In the rows, zero is written as 128.
One turn sends every row of this set to another row. A few are shown first. Where does it send the rows asked after them?
vilav: [143 132 110 187 123 108 136 122 106 123 154 121 123 138  96 136 117 116
 127 131 140 124 124 126 108  86 129 116 113 150 114 125 120 141 116 176
  91 127]
punob: [ 72 156 143 129 179  98 116 110 122 114 100 120 122 107  73 119 143 125
 119 162 171 136 130 162 143 158 128 143  94 109 119 135 117 108 158 105
 128 117]
zupa: [139 124 114 181 147  97 137 112 106 112 123 126 125 111 111 148  99 110
 122 145 157 119 141 123 117 106 122  96 110 135 110 147 114 138 111 164
  60 113]
Meze: [140 124 110 194 143 111 121 132 186 103 131 159 155 120 120 153 129 139
 124 156 163 132 119 150 146 104 124 132 119 134  98 134  90 175 108 106
 108 124]
nof: [145 127 139 188 146 107 119 115 107 103 157 123 139 126 103 169  96 119
 116 138 140 110 134 136 120  87 155 117 106 124 136 121  93 140 136 157
 117 105]
Rida: [ 69 145 126 132 164 114 120 152 155 107 143  98 119 136 106 145 124 143
 149 146 160 126 117 145 134 177 118 136  91 174 128 125 122 160 121 115
 150 107]
silik: [138 126 104 200 135 113 118 117 172 116 125 154 143 117 112 144 163 148
 136 138 161 142 111 158 144  95 123 144 127 143 114 123  98 183 111 119
 116 124]
soni: [ 68 143 124 134 165 107 123 149 145 123 128 110 128 114 110 153 131 136
 150 132 159 129 132 150 130 180 124 127  85 185 145 131 117 158 113 108
 129 108]
filuk: [105 137 112 118 129 105 120 107 102  98 142 133 156 162  72 118 127 139
  95 114 174 121  96 137 103 133 114 143 123  95 128 127 128 105 117 122
 143 144]
Zit: [ 79 163 146 138 149 112 127 132 123 135 129 126 136 128  58 123 157 120
 126 147 150 138 122 161 136 145 145 158  95 130 126 113 121 109 160 113
 147 142]
fope: [110 120 143 120 115 104 151 120 142 121 115 120 135 154 111 123 167 135
 131 133 160 137 128 127 106 111 121 113 150 121 162  96  72 177 106 133
  95 135]
kar: [159 102 133 132 115 107 129 101 138  96 134 136 117 130 109 131 133 142
  97 122 181 126 119 150 126 136 134 141 116 191 134 118 143 107 159 145
 135 103]
sugug: [ 82 150 121 127 178 113 127 149 144  97 124  97 122 133 121 136 133 150
 150 147 174 127 127 139 136 185 105 119  99 164 121 127 121 159 122 112
 133  95]
visaf: [ 99 172 131 122 163 109 150 136 116 122  98 129 142 130  85 102 162 125
 128 156 174 141 140 144 136 168 115 122 109 120  95 127 131 104 152 113
 101 130]
Ner: [144 119 134 167 151 118 135 107 120  87 136 121 124 124  94 168  82 108
 124 162 158 110 142 131 127 101 132 114 123 106  99 131 113 149 135 159
  93 118]
Vere: [139 127 126 186 160 104 118  90  88 105 123 119 126 104 115 152 128 129
 128 123 153 125 140 143 120  91 139 111 119 119 141 126 100 147 137 159
  95  88]
mov: [ 91 137 104 128 128  81 116 107  98 116 129 143 159 136  84 117 120 131
  85 107 171 124 104 137  95 138 117 132 101 115 147 146 117  89  96 113
 114 136]
Buvuf: [ 97 175 137 133 154 105 137 155 132 112 138 128 148 157  77 104 133 126
 113 169 160 129 120 141 135 155 125 134  92 127  92 125 121  94 150 115
 137 133]
sulop: [107 143 119 123 134  94 126 113  92 112 128 151 184 135  91 135 129 134
  90  99 173 121 120 139 101 141 137 123 111 102 158 130 109  94 110 102
 117 134]
Por: [160  98 142 128 117 106 133 109 152  94 134 143 128 125 108 150 107 128
  90 138 184 117 129 149 131 143 143 137 112 188 126 124 137 102 156 137
 124 111]
labab: [139 129  97 198 136 110 127 122 170 118 116 158 146 110 123 137 158 144
 134 140 167 144 117 150 140 103 117 132 125 146 107 133 100 178 103 119
  94 126]
pab: [138 125 113 199 153 105 111 121 177 103 118 158 155 108 124 154 139 145
 126 149 168 135 121 156 151 103 130 134 118 130 113 132  82 173 112 105
 109 109]
nobiz: [ 90 126 114 109 143  99 125  90 103 103 108 140 151 122  75 133 115 119
  97 119 188 122 117 145 107 148 114 133 123  89 134 148 129 109 109 108
 101 143]
tazef: [107 137 114 109 148 103 125  93  91  92 110 135 163 136  91 122 137 139
  99 110 189 125 117 139 106 146 111 126 132  78 136 131 125 107 119 110
 116 128]
sek: [156  96 132 121 120 102 138  97 146  95 115 141 115 117 111 138 116 129
  93 136 194 126 129 147 128 147 126 133 118 186 121 136 145 109 150 140
 107 107]
Boza: [ 89 103 156 126 130  87 129 107 157 113 121 118 129 139 103 144 127 126
 113 150 154 127 126 137 114 107 134 125 129 113 174 108  52 173 106 120
 110 126]
vukaz: [102 134 123 111 127 111 129 113 110 103 139 145 168 146  62 146 111 120
  95 115 172 116 114 142 107 139 134 144 122  93 135 124 126 109 118 108
 132 160]
Memis: [ 92 106 152 123 132  84 130 118 166 103 120 117 126 149 106 132 110 128
 106 168 160 123 121 129 114 113 116 117 127 110 154 117  55 167  97 121
 103 125]
saso: [136 122 111 193 147 114 111 111 174 103 117 151 145 107 115 153 154 148
 133 147 168 137 117 159 149 100 124 143 128 127 114 125  92 184 119 110
 118 114]
zopiv: [ 90 159 120 133 169 111 132 165 137 110 132 109 143 136 130 138 142 149
 148 132 165 128 133 135 130 184 122 109  92 178 131 119 113 150 117 108
 128  96]
vavif: [ 91 157 129 125 160 129 141 165 145 113 140 109 141 138 110 153 141 141
 158 134 160 127 134 139 134 185 132 122 101 172 129 109 125 163 129 109
 138 117]
miden: [ 81 167 137 145 170  79 115 140 125 122 121 129 145 125  91 108 134 127
 101 163 158 131 127 150 133 153 129 125  71 131 121 142 100  83 139 103
 123 108]
tuz: [159 103 142 133 126  96 127 100 139  96 123 144 132 111 123 147 119 137
  87 125 186 120 133 150 127 144 148 128 106 188 143 127 124  98 156 131
 120  92]
Kupo: [159  99 140 125 130 105 128  89 134  87 115 134 120 115 116 141 133 144
  98 126 193 126 132 154 130 143 135 136 122 175 136 122 136 110 164 138
 126  91]
Varon: [ 90 177 133 141 152  98 138 139 107 148 111 138 149 118  83 108 173 121
 127 131 153 141 137 151 127 154 141 129  88 147 132 125 116  95 144 110
 109 131]
duge: [145 124 117 175 141 124 130  93  97 103 132 111 110 127  94 142 134 126
 140 132 153 127 126 137 118  90 123 126 135 119 115 117 128 159 138 177
 103 116]
buto: [105 113 140 124 126  85 142 127 161 105 121 118 128 160 118 115 121 131
 110 163 165 127 122 117 107 116 106 103 131 119 139 118  62 161  88 126
  84 125]
nagez: [ 77 148 128 119 168 125 136 145 144 115 117 108 127 115 108 158 140 135
 161 134 169 131 139 149 136 188 125 125 103 170 133 122 129 167 125 107
 124 115]
debu: [155 103 128 134 114  95 132 102 137 106 121 141 120 118 119 127 129 136
  93 122 185 128 123 148 122 141 130 130 107 202 135 132 139  99 143 145
 110 101]
Vala: [ 99 110 153 124 125  98 140 110 143 123 114 120 133 135 104 137 156 132
 125 132 157 134 131 138 109 108 135 122 141 117 179  98  60 178 110 123
 103 129]
kipa: [141 126 103 190 139 115 128 127 180 106 117 159 149 116 115 144 142 138
 133 155 173 139 121 147 145 107 115 129 127 135  90 133 101 180 106 114
  95 128]
nog: [113 121 131 124 115  93 153 134 153 114 121 119 136 168 117 108 148 136
 121 147 163 131 125 113 104 113 109 103 141 128 145 104  69 167  95 136
  87 133]

filuk goes to mov
Buvuf goes to miden
Where do these go?
Memis goes to Boza
saso goes to silik
Ner goes to nof
sek goes to Por
nagez goes to vavif

One turn sends every row of this set to another row. A few are shown first. Where does it send the rows asked after them?
megeb: [145 127 168  88 128 143 130 129 148 103 104 133 119 129]
tapum: [129 149 154 113 133 115 165 136 158 161 119 107 138 179]
ful: [ 97 122 157 148 110 132 144 136 112 179 116 113 112 163]
fevo: [100 172 172 123 110 117 116 103 131 159 119 118 122 120]
Figo: [116 165 143 139 131 109 146 124 141 180 121 106 151 161]
Nur: [106 131 135 129 115 136 151 121 119 153 141 134  80 101]
Votak: [166 111 133 126 100 135 157 128 150 125 124 116 164 143]
mube: [145 130 167  80 125 143 129 128 144 104 112 132 123 128]
bito: [126 166 120 125  86 123 146 103 114 130 115 120 107 124]
venur: [135 134 128  90 117 123 107 165 148 139 120 128 135 133]
pefa: [113 121 168  87 121 134 170 153 157 131 133 149 118 157]
pemod: [116 115 165 133 129 135 145 141 139 168 163 112 115 162]
pemi: [145 108 151 127 126 138 145 140 154 149 164 118 160 149]
godof: [126 142 106 132  98 139 161 122 112 123 125 153 165 119]
lodal: [113 128 161 164 102 132 143 104 111 159  86 119 135 139]
Sug: [ 88 146 168  96 114 124 129 157 144 171 113 130 145 147]
Vore: [104 129 137 127 112 133 150 120 117 152 137 143  81 101]
Feko: [115 121 169 115 129 165 145 120 119 122  92 148 155 105]
Zam: [112 140 139 128 130 122 105 138 139 163 153 136 128  99]
vupu: [ 99 120 125 119 103 160 167 140 100 146  98 141 122 109]
Sus: [100 120 131 114  98 154 167 136 103 145  95 146 124 105]
doz: [130 134 139 141 133 136 193 118 138 144 113 135 174 152]
rosop: [125 165 140 158 129 113 165  94 131 162 127 113 128 145]
mos: [131 136 129  87 117 123 106 164 140 138 129 132 133 134]
sakom: [132 147 118 149 116 126 195 107 126 147 112 123 135 152]
pif: [108 139 139 125 129 120 104 137 131 162 153 143 126 103]
tugo: [117 123 169 106 122 162 145 119 121 122  95 148 157 102]
vipaf: [134 137 171 124 147 129 182 115 161 141 123 126 153 163]
Lisu: [125 121 158 122 132 145 171 118 142 113 149 169 153 123]
Mavi: [153 121 151 148  95 132 156  95 133 123  92 118 139 134]

Lisu goes to godof
Zam goes to venur
Where do these go?
sakom goes to rosop
Vore goes to pif
Mavi goes to lodal

One turn sends every row of this set to another row. A few are shown first. Where does it send the rows asked after them?
vof: [150  99 123 170 165 138  91  96  94 169 152 122 151 169 119 158 143  86
 106 121  99 122  97 108 116 122 125 124  98 137 147 192 114 172 121 143
 179 137 120 145 102 121 140 102 138 151 130  86 160]
goduf: [118  98 131 177 148  97 133 138 107 170 121 111 137 160 138 154 150 121
 112 107 130 155 151 117 108 132  88  90 128 134 166 117 131 188 116 116
 157 113 123 138 112 181 113 106 121 131  88 155 134]
Gidot: [174 118 159 151 148 130 105 100 123 133 149 174 145 123 140 132 107 102
  77  88 140 161  99 171 129 111 124 178 132 181 118 141 140 105  99 120
 169 129 112 112 118 133 109 123 142  98 141 106 122]
Suta: [151  97 121 170 173 143  93  97 100 165 148 116 155 168 118 160 144  86
 109 118 102 120  99 104 119 121 128 125  99 141 150 193 114 168 123 145
 179 136 126 146 100 118 141 104 142 151 129  80 158]
begen: [124  90 129 182 174 114 147 141 135 170 110  87 151 151 143 158 155 134
 130  93 140 147 156  92 123 132 101 101 132 149 178 127 135 167 116 130
 165 109 142 138 106 171 105 120 141 125  86 125 135]
vip: [133 107 126 174 144 102 137 138  90 164 112 125 150 163 136 145 148 116
 115 116 134 159 150 111 118 134  92  86 123 134 159 121 153 190 108 115
 151 117 133 116 115 188 131 104 131 122  91 164 144]
gagam: [148 101 121 168 161 134  90  98  95 165 151 122 147 170 118 160 144  84
 104 120 100 118 101 110 114 122 120 129  95 136 148 193 111 177 123 139
 176 135 124 151 101 123 139 102 134 155 126  90 161]
nik: [164 104 150 148 161 130 118 119 155 131 140 148 142 127 141 129 120 114
  87  69 141 148 105 159 130 100 125 195 120 200 132 153 135 106  96 117
 169 115 137 113 110 131 118 134 143 105 115 105 116]
Nime: [165  96 146 134 152 148  85 118 116 136 130 186 146 122 138 118 130 104
  82 105 151 166  83 162 135 122 130 173 125 184 115 149 167 115  81 136
 188 125 106 118 112 137 117 119 136 100 126 107 120]
vunu: [143  92 131 192 180 121 152 134 106 170 107 100 164 154 141 145 148 132
 131 118 141 162 140  85 132 136 118  77 135 149 164 129 168 159 105 135
 167 124 134  92 118 171 137 116 165 111  99 126 147]
bofo: [133  86 136 197 192 123 147 127 114 175 114  93 162 150 140 158 143 128
 129 111 138 168 139  89 128 134 116  70 148 151 171 118 148 150 111 142
 171 127 116 110 118 160 119 113 160 117 107 108 137]
fotag: [131 109 148 191 143  98 126 120  89 186 137 115 127 146 148 154 141 135
 111 126 136 158 142 113 106 157 100  89 133 106 150 125 149 177 110 121
 177 125 107 132 113 181  96 112 134 119 114 139 152]
remis: [147  94 118 168 171 141  95 103 102 164 146 114 154 172 116 160 146  85
 108 115 100 119 100 105 119 115 124 127  98 147 153 192 110 173 122 144
 175 134 128 147  99 120 144 103 139 154 121  86 156]
ledud: [156  87 136 126 159 148  95 136 142 130 121 167 145 127 137 117 141 108
  90  89 151 155  92 154 136 109 126 187 115 202 127 156 160 117  82 135
 182 112 126 121 107 136 123 125 133 107 103 111 111]
kul: [145 116 142 189 141 106 134 123  87 179 125 119 141 143 151 143 144 139
 119 130 144 154 148 103 120 161 108  96 127 107 149 136 172 176 107 124
 175 124 129 118 113 187 108 116 147 111 114 141 163]
fav: [156 104 150 143 143 118 110 121 138 128 149 163 131 139 137 128 117 105
  76  76 132 152  99 175 118  93 113 185 114 196 124 145 133 121  95 105
 161 119 122 107 113 137 129 122 131 110 109 131 111]
metaf: [165 113 163 153 137 116 105 108 128 141 160 163 119 126 150 124 115 119
  75  89 135 150  96 173 113 113 121 192 115 170 113 154 145 116  92 107
 176 123 115 107 113 140 116 129 137 104 123 121 125]
Naf: [139 107 123 175 161 116 149 144 121 164 100 104 160 150 144 145 153 133
 130  99 146 144 164  90 132 140 101 108 125 140 173 133 153 176 114 128
 159 108 161 131 106 183 111 119 143 115  91 134 147]
puv: [168  98 157 159 168 132 116 109 137 137 147 154 143 129 142 127 112 111
  86  85 135 161  88 158 128  99 134 173 128 198 122 148 146  96  90 121
 174 130 114  88 117 124 130 128 157 100 125 100 116]
notol: [162  87 142 136 165 153  93 125 130 135 126 169 147 123 138 117 138 111
  91  99 152 163  82 152 137 112 134 175 122 197 121 155 170 108  80 138
 190 120 114 109 111 132 126 125 145 102 115 100 115]
notev: [159  99 146 130 138 137  84 125 119 139 136 183 129 123 140 115 135 112
  80 105 150 157  87 166 126 123 123 186 113 176 111 158 168 127  80 126
 189 118 112 124 107 144 114 121 127 105 115 121 122]
nere: [151  88 138 126 144 137  88 135 130 133 130 174 133 131 137 114 142 107
  82  96 146 156  89 166 125 109 121 187 109 193 119 157 161 129  79 123
 181 113 119 120 108 142 128 120 125 110  98 129 112]
niz: [142 110 143 191 168 120 132 111  89 176 120 122 164 139 141 162 132 119
 120 120 141 170 144 103 127 154 107  73 154 120 161 112 146 157 119 142
 170 129 107 134 118 170  90 109 148 111 133 110 149]
nomog: [152 117 133 182 162 127 139 118  84 166 104 131 179 143 137 153 134 113
 122 120 145 167 153  97 139 150 109  76 148 128 160 116 161 164 117 140
 157 125 130 121 119 178 106 107 151 105 129 121 156]
mar: [144  95 119 167 164 135  94 102 102 166 151 115 147 173 119 157 148  89
 107 116  99 117  99 105 114 119 123 131  92 141 151 195 110 176 120 137
 177 134 128 149  98 123 144 104 134 155 118  92 158]

Suta goes to vof
nomog goes to kul
Where do these go?
begen goes to bofo
nik goes to puv
ledud goes to notol

